One turn sends every row of this set to another row. A few are shown first. Where does it send the rows asked after them?
Z288: [-16 -12  -3  -6  -1  -4  -3 -11  22  24 -10   3   6  -6  -3  -2  -1 -25
   7 -15 -14  -8   2  -4  14 -18]
Z382: [ -6 -20  -4  -6  -4  -6  -2  -1  17  29 -11   5  21  -5  -1  -6   4 -13
  -1  -7 -14  -9  -6 -10  16 -23]
Z493: [ -7   4   4  -4 -14  14  21   3  -3  -5  13  17  -9  -9 -17  -7 -15   2
 -12  -2  -9 -11  -1   6   0 -14]
Z571: [  2  -4  -2   1  -8  12  19  16  -8   3  15  18   0  -8 -16  -6 -13  10
 -19   2  -9 -15  -7   5   5 -11]
Z856: [ 15 -25  14 -13   3   2  -1   2  -8  26  -5 -13  10   7 -11   7   4   4
   7 -12   1   9 -11 -13   1  13]
Z132: [ 13 -22   9 -17   3   7  -9   3 -15  32 -13  -8   4  13 -19   0  -8   4
  16  -4  -1   7 -13 -13   1   1]
Z313: [  6 -20  12  -9  11   3  -3  -3  -5  23  -4 -14  -5   8 -14  13  -3  -7
  14 -20   1   6  -6  -5  -1  21]
Z445: [ -1   4  -5  -3  -9  20  13  11 -11   6  13  17  -8  -8 -23  -6 -18   2
 -14   2 -11 -13   4   6   5 -16]
Z378: [ 15 -18  -7   2  -3  16   6  18 -17   7  -3   7  -5  13  -7 -13  16  16
  19 -15 -15 -21   5  -2 -22  -9]
Z87: [-14 -16  -9  -6   4  -5  -7  -3  13  31 -15   9   8   0  -7  -7  -9 -19
   9  -7 -16 -13  -8  -5  14 -25]
Z275: [  6  -8  17   2  14  15 -10  14  12 -13 -10  -3 -20   7 -11   5   7 -21
   5  18 -11 -12   4 -12   9 -16]
Z623: [  5 -13  -1  -1  -6  13  11   6  -9  -3  -4   7 -14  12  -6 -13  14  10
  25 -21 -15 -20   6   1 -27  -7]
Z108: [  5 -13  15 -23  -5  10  -5 -11  -9  24 -13 -10  -4  10 -19  -1  -7  -4
  21 -10  -1  12  -4 -14  -3  -1]
Z613: [ -6 -20 -11   1   9  -4  -7   3  15  33  -6   2  13  -5  -3   3   1 -22
  -1 -14 -14 -12   1  -3  19 -13]
Z272: [ -7   0  -2   4  -1  11  19   9  -5  -2  16  17 -14  -7 -18  -1 -19   0
 -13  -6  -9 -16  -4  13   2  -4]
Z360: [  6 -12  22   4  14   8  -3  15  16 -18  -9  -2 -14   7  -5   5  10 -15
   2  18 -10 -12  -5 -12   8 -12]
Z181: [  1   0  -1   3  -7  15  19  12  -5   0  21  12  -4 -12 -16   1  -9   1
 -21  -6  -8 -13   5   8   6  -3]
Z335: [-14 -21  -4   0   7 -13   1  -4  22  22  -9   6  11  -3   2   0  -1 -19
   4 -15 -13 -13 -13  -1  13 -11]
Z769: [ 12 -11  19   2  11  14  -8  19  11 -13  -9  -4 -10   6  -8   4  13 -15
  -1  21 -10 -11   2 -16  11 -17]
Z576: [ 10 -11  -4  -3  -8  20   5  10 -14   4  -4   6 -11  12 -10 -14  15  10
  23 -18 -15 -18  13  -3 -23 -13]
Z257: [  8 -15  -5   5   2  14   8  11 -10   1   1   5 -14  12  -6  -6  16   7
  21 -25 -14 -22  10   5 -24   1]
Z861: [  7 -12  18   3  15  11  -8  19  10 -13 -13   1 -15  10  -9   1   5 -13
   5  24 -11 -14  -8 -13   8 -19]
Z392: [  9 -13  15   7  21  12 -10  22   9 -10  -9  -2 -16   9  -9   7   7 -17
   2  19 -11 -15  -3 -10  11 -11]
Z556: [ 15 -18  -3   4  -3  14  10  15 -11   3   3   3  -4  10  -3  -8  22  12
  15 -22 -14 -19  10  -1 -22  -1]
Z692: [ -2 -17  18 -16   4  -1   1 -12  -3  16 -11  -8  -9  12 -14   4  -9  -4
  22 -16   0   7 -16  -7  -7  10]

Z382 goes to Z613
Z769 goes to Z392
Z856 goes to Z313
Now find these:
Z272 goes to Z493
Z576 goes to Z378

